Each row has a name. After each piece below comes the name of the row it's from, unless a question asks for something else. Each question is about the rows just above it. Places in a row count from 0.

[-62.5  56.6  73.0  84.4]  Gobu
[-62.5  56.6  73.0  17.7]  gemim
[-23.5  23.0  -2.3  76.1]  surel
Row and place where [23.0 -2.3] starts:
surel, 1
Where does [56.6 73.0 17.7] start? Give its row and place.
gemim, 1
Where does [73.0 17.7] start? Give its row and place.
gemim, 2
Where does [23.0 -2.3 76.1] start? Give its row and place.
surel, 1

[-43.8  44.6 -77.0 -72.9] = zolu
[-48.8 -77.0  44.6 -72.9] = sevu
[-16.8 -82.0  74.0  -2.4] = Voke
Row and place where [-77.0  44.6] starts:
sevu, 1
[-16.8 -82.0  74.0] begins in row and place
Voke, 0
Row and place where [ 44.6 -77.0] starts:
zolu, 1
Where does [-77.0  44.6 -72.9] start? Give its row and place.
sevu, 1
Where does [-48.8 -77.0] start? Give its row and place.
sevu, 0
Where does [-43.8  44.6] start? Give its row and place.
zolu, 0

[ -5.9 -86.9 -10.4  14.7 -93.4  68.7  85.9  81.2] -> gar
[ 42.8  32.0 -26.1  37.0   3.4   4.3  20.6  15.6] -> Piniv
[ 6.1 10.9 26.6  8.7 24.4 13.9 -9.8 15.1] -> vaniv
[ 11.7   4.5  -3.0  13.2 -12.3  12.9  12.6  25.5] -> bif
[ -1.4   3.7 -31.8 -24.3  46.6   6.1  11.2 -12.3] -> Fide
[-34.6  -9.5  75.9 -28.0  45.6  21.1  -3.7  -7.5] -> nuf
[ 45.9  36.4 -31.8  46.6 -24.3  12.9  12.1  47.5] -> soso
[ 10.2   5.6 -15.0   8.9  -4.8  -2.5   3.1   0.5] -> fumez
Where does [-31.8  46.6 -24.3] start? Give its row and place.
soso, 2
Row and place where [  5.6 -15.0   8.9  -4.8  -2.5   3.1   0.5] starts:
fumez, 1
[ 6.1 11.2] begins in row and place
Fide, 5
Row and place where [-24.3  46.6] starts:
Fide, 3
Row and place where [26.6  8.7 24.4] starts:
vaniv, 2
Row and place where [10.9 26.6  8.7 24.4] starts:
vaniv, 1
Row and place where [12.1 47.5] starts:
soso, 6

[ 3.3  7.0 11.3 -0.6  1.0  0.9  1.8 10.9 12.2  0.3 -0.1  4.4  3.4 11.2
  0.5 13.4 12.2 -0.6 11.3  2.2  8.0  9.7  6.4  5.1  1.9  8.0  3.9 11.3
 12.2 12.9  7.5 10.9  6.1  5.7  3.0 13.5  7.4  6.4  1.8] = fom
[ 2.3 -0.4 -3.3  1.9  3.0  2.7  5.0 -3.1 -0.8 -2.3  3.7  1.0  0.9  1.4
  5.0 -1.1 -2.5  0.8 -0.4 -0.7 -2.6 -0.1  4.2 -0.4  1.6  0.2  0.9  1.2
  1.7 -3.4 -2.2 -6.3  1.8  1.1  1.8 -1.1  1.5  0.6 -2.5] = fubev
[-1.6 -3.1 -4.6  3.4  2.6  4.2  2.8 -3.1 -3.2  0.8  5.1 -0.3 -2.3 -0.5
  3.1  0.4 -3.4  3.7  1.8 -1.2  0.7 -1.4  0.6 -2.1  2.9 -0.6  2.4  0.4
 -1.1 -3.6  0.0 -1.4  0.4 -1.8 -1.6 -0.8  0.6  1.5  0.2] = mopub
[-5.1 -6.8 -6.6 11.4  7.7 13.9  4.1 -2.3 -6.7 10.8 16.0 -0.1 -5.7 -1.8
  5.6  4.5 -4.7 14.7  8.8  0.2 11.0 -1.6 -2.4 -2.8 10.9  0.2  9.9  1.0
 -5.1 -5.0  7.5  8.6  1.3 -4.4 -4.9  0.7  1.4  7.3 10.2] = pebo
[2.0 2.2 2.0 7.0 5.9 7.3 6.2 3.7 2.0 5.0 8.1 4.3 2.0 5.4 6.9 7.2 3.2 7.7
 7.8 3.4 6.4 4.2 4.5 2.6 7.4 4.6 6.0 6.7 5.9 3.6 5.4 5.7 4.7 3.1 2.6 6.8
 5.8 7.1 4.7] = Dep
[ -4.7 -14.2 -20.2   9.4  19.2  27.8  47.3  -9.3  18.1 -42.1  40.0   6.5
 -16.1  52.0  38.2  55.8   4.7   3.0  54.7 -29.9   3.4  19.9  51.7 -15.8
  15.0  22.4  26.9  58.9  56.2   1.9  -2.0 -23.3  28.7  -0.6  -5.1  46.2
  38.4  28.8 -43.3] = taze
[ 32.0  31.1  23.3  -6.9   3.4 -12.9  17.5  13.8  28.4 -15.9 -16.1  19.0
  31.3  23.2  14.1   3.3  21.0 -17.2  -6.3  14.5 -18.6  18.9  30.7  21.0
  -7.1  15.6  -7.0  17.0  33.2  20.9  -8.5 -19.9  16.3  28.4  31.7  12.5
  16.6  -0.7 -16.5] = Kabop
[ 15.8   8.6  -2.7   8.1  13.6   9.5  23.9  -3.4   8.5  -9.9   9.8  11.6
  10.9  16.6  22.8   6.9   1.3   2.3   6.5   3.6  -9.3   9.4  25.6   4.9
   6.9   8.6   4.7  16.1  20.5   0.3  -4.9 -19.8  14.0  12.5  14.0   7.3
  15.0   6.0 -12.7] = Vuza
[ -0.4  -3.3   1.9   3.1  25.7  22.9  25.2 -10.6 -28.9  35.3  31.0  15.5
  23.1 -19.9  33.3 -31.4 -19.9  38.1 -26.3  28.3  -4.6 -13.2  -0.5  14.0
  27.2  -2.3  11.5 -19.9 -18.0 -22.2  -3.7 -14.5   2.8  10.5  25.9 -24.7
  -0.6   7.3  29.7] = Suk
[ 22.4  29.6  27.1  21.2  -1.7 -15.9 -27.6  17.3 -31.0  77.1 -19.1  13.2
  45.9 -61.5 -14.3 -72.1  -4.2  28.5 -73.6  62.1  -0.5 -24.0 -51.2  38.6
   6.6 -13.9 -12.6 -68.7 -60.9  -1.5   4.9  27.0 -22.4  15.8  36.1 -53.1
 -32.7 -16.8  74.2] = Nak
[  1.2  -1.8  -5.4   5.1   7.3   8.8  14.8  -2.7   4.4  -9.3  11.2   4.0
  -1.7  13.8  12.9  13.8   0.9   3.0  13.8  -4.9  -0.3   5.7  15.2  -2.6
   5.6   6.5   7.4  15.8  15.4   0.6  -0.7  -7.3   8.8   1.8   1.2  11.5
  11.4   7.9 -10.7] = sofum
[ -8.0  -9.4  -7.7   3.4   7.8  15.8  14.9  -1.4  10.0 -15.6  18.0  -0.1
 -14.8  24.3  11.6  32.8   4.1   3.1  34.7 -16.1  10.7  -0.1   4.2 -10.6
   8.2   9.4  13.3  29.1  23.6   4.1   6.8   2.1  11.9  -4.0 -11.1  25.0
  16.7  14.8 -15.5] = fubek
Where does [  3.1  34.7 -16.1] start? Give its row and place.
fubek, 17
Where do [ 2.3 -0.4 -3.3  1.9  3.0  2.7  5.0 -3.1 -0.8 -2.3  3.7  1.0  0.9  1.4
  5.0 -1.1 -2.5  0.8 -0.4 -0.7 -2.6 -0.1  4.2 -0.4  1.6  0.2  0.9  1.2
  1.7 -3.4 -2.2 -6.3  1.8  1.1  1.8 -1.1  1.5  0.6 -2.5] appear?
fubev
[ 0.4 -3.4  3.7  1.8 -1.2  0.7 -1.4  0.6] begins in row and place
mopub, 15
Where does [-0.4 -3.3  1.9  3.0] start? Give its row and place.
fubev, 1
Where does [ 1.8 -1.2] start? Give its row and place.
mopub, 18
Row and place where [-0.6  1.0  0.9  1.8 10.9 12.2  0.3 -0.1  4.4] starts:
fom, 3

[-25.4   1.4  63.8  23.0 -11.1  -8.6 -23.9  25.0  -8.2  24.7 -19.0 -19.2
  -2.7  -0.2  54.1   3.2  66.5  -9.1  13.7] = tagi
[-93.9 -15.0  11.0  37.5 -44.3  -8.6  -2.7  24.7  -0.2 -19.2 -19.0  25.0
  -8.2 -23.9  54.1 -62.3  39.0 -13.3   0.1] = zodaf
[-25.4   1.4  63.8  23.0  -8.6 -11.1  25.0 -23.9  -8.2  24.7 -19.0 -19.2
  -2.7  -0.2  54.1  35.0  -3.2 -54.9  29.3] = zega
Where does [ -8.6 -23.9  25.0  -8.2  24.7 -19.0 -19.2  -2.7  -0.2  54.1] start? Give its row and place.
tagi, 5
Row and place where [-11.1  -8.6 -23.9  25.0] starts:
tagi, 4
Where does [-19.0 -19.2  -2.7  -0.2  54.1   3.2  66.5  -9.1  13.7] start? Give its row and place.
tagi, 10
[-25.4   1.4  63.8  23.0  -8.6] begins in row and place
zega, 0

[ 43.8  14.3  15.9 -45.3 -41.8  -1.0   9.3 -52.6  -5.3  34.6  28.4  73.8
  41.2 -13.4  22.6  19.0 -11.5 -12.3  49.1  20.3  18.8  33.8  29.5  -5.8] : nikik
[ 53.6  27.2  10.3  -1.0 -52.6   9.3 -41.8 -45.3 -11.5  26.7  -8.5  53.6
  24.3 -10.2   1.7  21.5 -63.6 -17.5  11.0  32.6  18.8  50.3  15.5  12.0] : bof
[ 53.6  27.2  10.3  -1.0 -52.6   9.3 -41.8 -45.3 -11.5  26.7  -8.5  53.6
  24.3 -10.2   1.7  21.5 -63.6 -17.5  11.0  11.5  29.1   5.7  26.0  12.0] : reg
asked: [ 53.6  27.2  10.3  -1.0 -52.6   9.3 -41.8 -45.3 -11.5  26.7  -8.5  53.6
  24.3 -10.2   1.7  21.5 -63.6 -17.5  11.0  32.6  18.8  50.3  15.5  12.0]
bof
Which row holds [ 53.6  27.2  10.3  -1.0 -52.6   9.3 -41.8 -45.3 -11.5  26.7  -8.5  53.6
  24.3 -10.2   1.7  21.5 -63.6 -17.5  11.0  11.5  29.1   5.7  26.0  12.0]?
reg

[-30.4 -34.0   7.9  95.2 -44.5  25.0  12.0 -31.6   0.1  11.3 -43.2  33.7
  30.4  37.3  43.1  30.2 -24.6  -7.0 -56.4 -21.5  20.0] = Mol
[-44.9 -39.9 -10.5  46.1 -38.4  49.1 -18.5 -20.1  -9.3  31.0 -44.5 -12.8
  55.9  -6.0  50.7  34.4 -53.2 -21.4 -71.2 -25.6  21.3] = vuma
[-27.3  -5.2 -12.9   9.9 -16.3   2.4 -13.9  -2.7  -5.2 -10.4 -28.8  14.5
  41.2  -7.1  -1.1  -0.8 -35.6   0.2 -33.0  -8.3  10.7] = dutog
[-35.9 -22.4 -11.8  26.9 -28.4  16.6 -15.7 -12.2  -6.8  -0.6 -37.8   4.2
  54.5  -6.5  30.3  11.6 -45.6 -10.0 -54.5 -16.7  17.9] = Bogis
[ 49.5  29.1  13.7 -17.1  -4.7  19.0  19.0  -8.6  13.3 -13.4  46.6  10.4
 -33.9   9.5 -32.5 -13.4  39.0  21.6  42.7  26.0 -11.7] = kub
[ -0.3  52.7 -12.1  -8.6  19.0 -17.1  -4.7  19.0   1.6 -21.1  -3.4  46.2
  16.5  -8.2 -33.2 -13.3   1.6  30.0  20.2  21.4  -4.3] = niv
[ -9.3  31.0 -44.5 -12.7 -28.5   4.3  -2.7 -18.2  -1.7  -8.4 -34.1  37.3
  37.0   4.4   9.3   4.1 -28.1   4.7 -37.4 -11.2  14.2] = nug
[ 16.4  -9.8  19.5  15.7 -19.4  -9.3  19.1 -19.8   9.8  -1.9  -5.0  15.8
 -22.7  26.9  -7.3  -0.7  30.9   8.7  24.6  -2.8  -5.7] = Kene
Where does [ -8.2 -33.2 -13.3] start? Give its row and place.
niv, 13
Row and place where [ -8.6  19.0 -17.1  -4.7  19.0] starts:
niv, 3
Where does [ -9.3  31.0 -44.5 -12.8] start? Give its row and place.
vuma, 8

[-88.5 -32.7   8.2   0.1 -19.8  29.2  15.5] : Lifi
[-19.8  29.2  15.6 -25.8 -22.8  32.3   9.1] : Bime
[-45.2  10.7  25.5 -65.1 -15.3  24.9  -7.1] : faban
[-45.2 -32.7   8.2 -65.1 -15.3  24.9  -7.1] : potez
[-87.0 -37.5 -14.6  25.6 -13.1  22.7  17.8] : Nabi
[  1.2  40.1  34.8 -74.8   6.0   0.6 -15.4] : noral
[-22.0  26.8  43.4 -74.1  -5.6  14.1 -13.2] : nunuv
[-19.8  29.2  15.5] begins in row and place
Lifi, 4
Where does [ 15.6 -25.8 -22.8  32.3   9.1] start? Give its row and place.
Bime, 2
asked: [-88.5 -32.7   8.2   0.1 -19.8  29.2  15.5]
Lifi
Row and place where [-37.5 -14.6  25.6 -13.1  22.7  17.8] starts:
Nabi, 1

[ 11.4  26.1  11.5   2.7  -1.1  -0.7   2.3  84.6  15.8   6.2 -20.6 -77.0
  23.3  35.0  26.4 -48.7   0.1  82.8   3.1   1.3   7.9 -11.1 -14.1  11.1
  -1.5  12.5] : posus
[ 54.2   1.2  -2.1  -7.0  -3.8 -16.0  -7.1   1.4  15.4 -18.4   8.9  55.5
 -12.8 -31.2   3.6  -9.1  -3.6   7.3  26.6  -0.5   4.0  -2.9 -17.4  27.7
  17.2  24.4] : zelok
[-28.0 -28.6  -6.6   9.9  -4.1  -1.2  -7.8  26.1 -30.5 -14.4 -32.9 -53.3
  -2.1   6.1  -8.1 -37.1 -22.6  32.1 -20.2 -29.3   3.0  18.1  25.0 -17.6
   0.0 -17.8] : Bato
[ -6.7 -15.0   1.0  -2.2   3.1   2.9  -0.8 -36.4 -12.3 -15.3 -22.7  23.6
  -7.0  -7.5 -24.5 -21.5 -14.0   8.1  10.4 -14.4  -4.2   4.6 -17.7 -17.4
   5.0 -17.2] : Vedud
[-14.4 -33.0  16.5  -9.1  -2.8   1.8   7.5   4.7  -8.2 -22.5  -1.0  -7.1
 -12.4  10.8 -14.3  -8.6  -0.1   2.0   6.4 -14.9   4.3   7.2   8.6 -25.2
  -8.2 -21.7] : Lafu
[ -5.1 -28.0 -10.9   7.9   3.0  11.1  -8.2   6.0 -23.8 -17.7  44.8  54.2
   1.3 -17.0   5.7  33.2  -4.8 -53.9 -12.3  -1.4 -16.4  13.7  19.0 -29.8
  -4.7 -34.1] : tameb
[-19.5 -28.0 -10.9   7.9   3.0  11.1  -8.2   6.0 -23.8 -17.7  44.8  54.2
   1.3 -17.0   5.7  33.2  -4.8 -53.9 -12.3  -1.4 -16.4  13.7  19.0 -29.8
  -4.7 -34.1] : pev
Where do [ -5.1 -28.0 -10.9   7.9   3.0  11.1  -8.2   6.0 -23.8 -17.7  44.8  54.2
   1.3 -17.0   5.7  33.2  -4.8 -53.9 -12.3  -1.4 -16.4  13.7  19.0 -29.8
  -4.7 -34.1] appear?
tameb
Where does [-14.4 -32.9] start? Give its row and place.
Bato, 9

